One vector is turned by the same rotation once a tick. Each row is the vector after some number of ticks, and that number follows the row.
The counts run from 0 to 110.
[107 166 128 122 154 110 116 137 149 117 131 151 170 154 127 117 119 145
 104 141 106 182 109 133 164 139 144 129 131  99  99  90 138 134  91 151
 114 102 127 110 114 121  82 154 127 119 110 113 121 140  98 133 100 155
 164 137 130 144 150 129 115 155  92 105 143 176 130 127 159] : 7
[129 194 127 109 176 149 133 127 145 139 145 152 141 144 120 123 104 162
 101 151 114 162  99 105 161 120 106 142 107 111 102  96 110 131 109 139
 145 138 116 103 112 131 113 129 102 136 101  97 115 137 109 126  98 160
 170 141 139 140 133 112 115 133 108  95 119 154 164  93 155] : 89
[109 126 151 116 144 125 135 128 123 146 158 128 131 154 135  91 118 124
 125 149 147 190 118 151 196 129 167 123 119 157  88 125 152 154 106 159
 121 107 124 116 148 105 114 131 146 113 116 140 132  95 141 131 156 152
 167 112 125 107 131 171  99 155 130 132 160 131 127 102 147] : 105
[128 126 150 114 138 125 136 119 128 153 144 126 134 150 131  97 116 113
 119 148 171 179 119 133 185 138 156 121 117 164  89 134 147 157 106 154
 116 104 122 113 142  81 119 135 143 128 111 141 131  96 141 135 150 143
 168 121 109 111 132 176  94 152 134 123 166 125 123 100 146] : 104
[119 157 134 120 150 149 128 118 116 139 141 117 168 126 136 154 103 124
  78 146 143 136  94 103 143 150 128 105 128 137  80  99 143 112 150 123
 107 127 121 113 102 104 131 115 103 134  78 109 128 143 126 169 130 154
 160 140 145 142 105 141 127 146 113  95 121 170 119  84 151] : 65
[107 121 166 133 164 147 128 137 128 146 164 145 150 155 152 109 116 123
 110 152 125 164 112 149 195 112 165 119 130 152 113 111 145 129 122 147
 147 117 124 115 162 118 122 113 133 105 125 116 136 106 151 137 146 150
 174 139 148 106 144 173 110 160 143 117 150 144 133  94 165] : 107
[111 159 144 122 148 171 129 105 136 143 158 134 136 150 126 157 119 137
 123 149 138 155 114 136 185 102 127 120 101 173  68 136 143 149 102 100
 126 128 115 116 133 119 139 135 105 120 127 100 119 111 112 126 135 124
 140 140 128 101 114 173 116 117 141 104 164 135 132  74 152] : 21
[128 168 123 104 167 139 107 108 164 107 146 109 144 146 106 125 100 145
 109 141 118 176  97 111 138 122 144 130 143 133 101  84 139 157 102 126
 129  90 106 124 100  93 112 138 117 133 113 142 133 156  86 152 113 153
 152 135 129 136 113 133 106 155 107  99 140 156 131  94 146] : 11
[124 136 166 114 152 165 151 130 145 131 146 124 139 143 138 133 122 140
 112 140 144 148 113 132 152 120 135 119 133 166  63 127 141 147 101 130
 108  96 117 121 124 110 117 129 123 138 105 125 118 110 142 130 159 134
 177 122  98 111 130 195 113 134 135  99 166 135 130  66 146] : 101
[104 148 128 113 159 135 115 127 135 133 169 130 161 131 163 150 100 141
  97 129 153 147 132 116 151 157 125 116 140 152  81  87 179 103 109 114
  84 125 131 111 142  99 136 147  93 110 105 104 135 130 122 144 137 120
 150 154 145 147 101 177 102 140 147  95 128 143 110 108 140] : 71
[129 170 124 110 165 139 105 142 174 120 137 132 160 153 130 128 111 148
 104 137 121 171 102 129 158 138 128 122 147 106 110  72 129 131  92 132
 129 109 109 120 114 107  98 146 115 128 118 117 114 142  95 153 100 147
 160 153 137 138 125 143 104 166 113  90 133 181 136 111 158] : 9
[149 132 156 113 126 139 144 143 125 117 123 166 144 150 141 122  98 110
 104 129 115 165 124 115 227 103 143 136 130 157 116 127 123 154 118 142
 116 129 123 117 147 112 128 159 134 104 109  86  83  97 126 134 133 132
 166 131 113 112 139 138 113 122 126  83 123 141 136  86 132] : 52
[101 188 146 115 165 151 127 117 133 125 142 128 136 150 112 129 112 138
 115 168 137 141  83 133 144 149 100 121 103 128  67 123 138 147  89 129
 100 124 133 110  94 124 104 145 106 139  86 119 103 150 117 104 133 149
 153 127 111 129 144 139 118 116  97 110 166 147 135  91 168] : 94
[107 146 131 139 164 131 109 126 137 148 145 167 148 154 143 134 112 147
 120 145 105 171 128 103 178  88 156 156 113 132 106 105 145 135 105 130
 140  91 114 119 154 141 102 140 114 105 143  86 125 124  94 133  92 137
 154 141 152 110 136 154 123 136 107 105 131 146 162 101 170] : 82
[126 175 119 113 180 117 105 113 137 137 131 147 146 138 116 117 102 150
 119 147 111 189  92 114 183 122 146 162 106 119  93 117 124 157 117 148
 140 124 127 112 120 109 114 166 117 127 114 121 134 132  94 121  79 161
 148 119 127 123 137 100 119 139 100 114 144 132 166 120 156] : 86
[103 158 134 113 145 120 136 123 123 108 146 123 161 137 134 139  90 147
  72 139 105 158  86 124 182 148 159 124 129 113  75 105 132 117 156 145
 127 139 124 112  87  99 131 139 125 116  76 112 145 152 127 155 137 161
 162 119 137 134 136 109 123 149 106 114 111 148 130  95 155] : 62
[127 154 136  86 171 125 119 114 119 130 155 133 143 150 105  87 101  96
 105 138 160 162 108 105 148 155 117 132 159 164 117  99 167 154 102 123
  77 120 146 113 151  91 123 157 139 113  84 139 102 137 123 113 128 148
 150 129 125 150 124 114  95 140 127 117 152 127 127  99 157] : 42
[116 123 147 123 178 148 104  98 118 148 138 131 151 128 135 113 102 115
 104 144 138 180  94 126 187 113 187 138 136 168 106 134 143 147 144 142
 150 110 126 132 163  95 150 119 132 117 113 142 152 119 130 146 114 153
 154 130 142 105 129 127 120 161 135 137 159 134 145  93 159] : 110
[105 148 156 127 149 125 148 112 127 138 149 148 134 147 135 131 115 152
 127 150 140 171 123 128 206 117 150 135 106 141  62 135 150 137 118 143
 136 137 127 107 127 113 142 152 121 125 122 110 148  92 129 103 140 143
 171 104 101 110 144 155 127 126 142 113 142  88 142 107 140] : 25
[131 177 115  94 149 137 123 102 126 127 179 114 125 167 113 106  95 138
 113 153 146 184 113 138 165 126 114 108  99 159  90 109 147 151  86 120
 122 131 107 110 113  97 129 139 105 112 107 127 121 117 104 131 143 138
 137 124 126 131  94 140  86 130 133  98 145 132 121  93 125] : 17
[104 148 152 115 209 135 133 114 136 120 151 127 151 141 112 115 100 141
  91 137 143 154 100  97 138 138 152 141 173 136 109  83 157 133 125 141
 113 111 138 103 133 107 124 126 134 130  86 137 149 165 126 126 127 170
 173 123 132 149 149 117 133 153 131 130 138 124 153  92 177] : 37
[136 136 156 107 130 136 134 136 121 116 118 168 137 145 134 120 109 112
 106 124 109 163 119 115 217  99 134 141 138 161  96 134 129 158 112 132
 112 121 133 128 149 121 115 171 143 109 110  86  92 101 134 118 140 131
 159 123 102 100 137 136 110 116 122  85 128 131 131  87 129] : 51
[113 171 131 115 163 128 105 140 169 112 134 139 165 153 128 124 109 153
  99 137 105 173 110 137 161 139 127 126 144 101 108  82 132 130  94 144
 119 109 117 115 117 122  91 151 121 120 113 104 111 139  97 137 101 155
 165 144 139 137 141 142 110 158 108  91 142 175 130 117 159] : 8
[132 148 150 104 197 161 121 113 132 151 142 136 162 140 109 113 122 110
  86 135 156 146  96  97 119 141 102 124 166 158 113 106 135 141 101 116
  95 118 146 119 155 101 120 132 127 128  85 128 105 145 137 131 122 160
 160 128 126 133 128 120 118 145 124 100 142 146 133  76 162] : 40
[136 128 164 119 148 159 141 130 143 147 139 125 139 139 131 120 133 123
 114 149 157 167 115 120 163 126 126 116 124 166  72 124 133 156 103 135
 113 109 109 121 136  92 122 127 129 148 108 131 114  96 151 140 147 129
 174 128 105 107 118 198 103 140 136 105 166 137 119  79 144] : 102
[125 144 164 134 149 154 161 125 136 150 142 159 139 142 140 131 112 151
 104 157 160 150 125 115 198 112 150 129 104 138  85 112 137 122 117 152
 156 140 119 100 135 129 139 124 108 127 123  97 130  87 142 125 122 142
 191 129 120 119 155 169 134 141 141 107 133 119 153 102 151] : 27
[116 166 121  99 171 137 109 100 142 114 156 122 151 152 102 119 123 155
 104 140 104 189  86 121 124 119 112 121 130 134  70 105 131 166  83 121
 123  95 113 121 109 110  92 144 132 124 101 124 145 152  97 136 137 153
 152 116 108 121 110 128 103 131 105  91 142 154 127  79 142] : 13
[130 121 145  92 144 137 124 112 125 112 116 149 127 146 122 135  99 106
 120 122 121 167 113 106 203 101 155 150 147 182  97 136 152 175 116 117
  92 104 124 128 149  95 126 172 143 110 114 115 105 125 110 116 143 121
 149 115  98 111 134 137 106 116 119  99 151 111 133  87 135] : 49
[111 140 128 104 154 137 112 115 143 132 164 127 155 128 156 150  96 143
 103 124 156 155 133 114 159 144 145 125 144 166  78  86 182 114 117 111
  83 111 116 116 141  95 148 151  90 125 106 114 140 126 109 142 132 120
 150 144 138 143  98 178 100 146 145 105 135 128 116 108 141] : 72
[127 165 134 113 138 120 125 130 132 116 116 131 169 141 138 139  92 115
  86 139 124 158  88 126 210 153 161 141 115 118  89 124 118 130 156 150
 136 145 116 116  91  83 143 142 120 123  85 116 128 133 122 170 110 150
 151 140 133 120 132 103 119 148 110 116 132 162 116 110 156] : 60
[134 171 123 104 166 144 102 126 176 113 136 114 151 143 116 132  98 146
 106 132 127 179 104 115 145 128 136 124 151 122 112  74 133 141  98 128
 129 103  99 117 105  97 112 137 116 139 118 130 127 156  84 156 100 144
 155 146 139 134 120 134  99 162 115 100 138 170 131 106 147] : 10
[105 168 129  97 146 135 127  93 117 122 181 112 118 167 117 115  93 145
 119 150 139 183 118 140 176 117 129 107 101 158  81 108 159 152  87 107
 121 120 111 109 115 108 127 136 110 102 118 128 125 119  94 118 147 133
 141 117 129 126 102 154  85 116 134 104 141 121 132  95 131] : 18
[121 155 147 130 195 130 128 130 152 141 142 135 158 142 120 117  96 135
  93 148 169 158 111 116 162 155 151 147 161 124 109  86 144 133 119 149
 136 134 131  97 139  81 140 132 117 140  98 134 139 146 136 143 105 160
 176 141 141 136 149 118 121 167 138 130 132 138 151 116 175] : 35
[125 140 160 142 155 139 153  98 119 155 121 133 143 142 122 127 113 129
 112 162 179 156 123 107 191 118 175 138 112 158  95 117 149 132 127 152
 142 121 121 103 123 105 147 111 109 145 117 123 138 110 119 140 100 162
 181 132 130 123 148 154 140 151 120 122 144 133 165 111 162] : 29
[127 135 154 117 118 129 147 116 113 121 119 130 134 149 134 121  95 106
 102 143 109 159 114 108 235 102 189 136 113 155 110 124 134 145 149 152
 131 104 117 112 111 112 127 133 132 106 114 110 100 119  95 153 125 147
 163 123 130 126 144 131 116 138 100 112 127 140 148  93 150] : 55
[113 155 137 112 199 134 128 122 140 129 148 123 151 138 122 117  95 143
  90 143 156 156  96 109 151 151 164 144 162 130 117  83 148 132 122 148
 131 122 133 103 131  93 137 128 129 138  98 144 147 159 129 141 115 170
 176 130 136 140 150 115 128 161 131 137 135 131 152 116 175] : 36
[144 133 151 111 117 133 154 119 123 130 126 140 127 152 131 121  85 100
 104 137 124 164 120 106 240 105 177 135 116 156 123 115 131 147 138 146
 129 117 108 109 126 110 131 136 125 111 114 107  95 104 105 159 120 138
 161 128 128 125 132 136 103 145 115 101 121 144 145  96 141] : 54
[120 160 117  96 173 133 104 102 146 108 149 105 141 146  98 127 107 153
 106 140 107 185  86 114 129 119 133 119 131 135  87  99 139 163 105 122
 124  90 111 124 105 107 103 140 127 131 102 140 143 153  86 145 125 156
 148 116 115 130 115 125 104 139 105 102 144 152 136  87 140] : 12
[139 130 121 113 146 115 109 119 128 160 138 168 154 132 142 116 115 130
 109 129 156 190 139  93 185 121 154 148 128 160  90 105 153 134  96 137
 105 101 118 115 175 105 123 159 117 123 133 100 125  85 111 134  94 134
 163 135 131 120 118 165  97 149 133  91 126 132 135 125 122] : 78
[121 186 140  96 165 149 135  93 123 128 139 110 124 148 103 122  97 140
 113 157 135 156  83 102 146 139 127 129  99 135  89 113 140 154 108 134
 109 114 120 106  86 107 114 130  98 144  94 136 110 154  92 113 114 150
 155 125 117 145 132 118 117 124  91 117 150 140 163  96 162] : 92
[118 147 131 131 169 140 101 126 139 159 135 164 154 148 135 141 118 147
 115 144 117 171 117  97 175  95 148 155 114 140 105 112 129 144 106 129
 140  94 120 121 149 129 109 143 107 124 138  95 117 125  89 141  77 140
 141 142 150 102 130 143 124 137 112  99 145 166 164 104 168] : 83
[137 153 136  98 192 145 111 109 124 140 141 141 154 141 104  98 105 100
  91 141 163 159  99  99 133 153 109 130 164 169 118 108 149 155 100 118
  86 118 144 114 162  91 124 139 127 130  84 142 101 135 126 122 120 161
 152 129 128 142 118 118 103 141 123 111 151 137 128  95 152] : 41
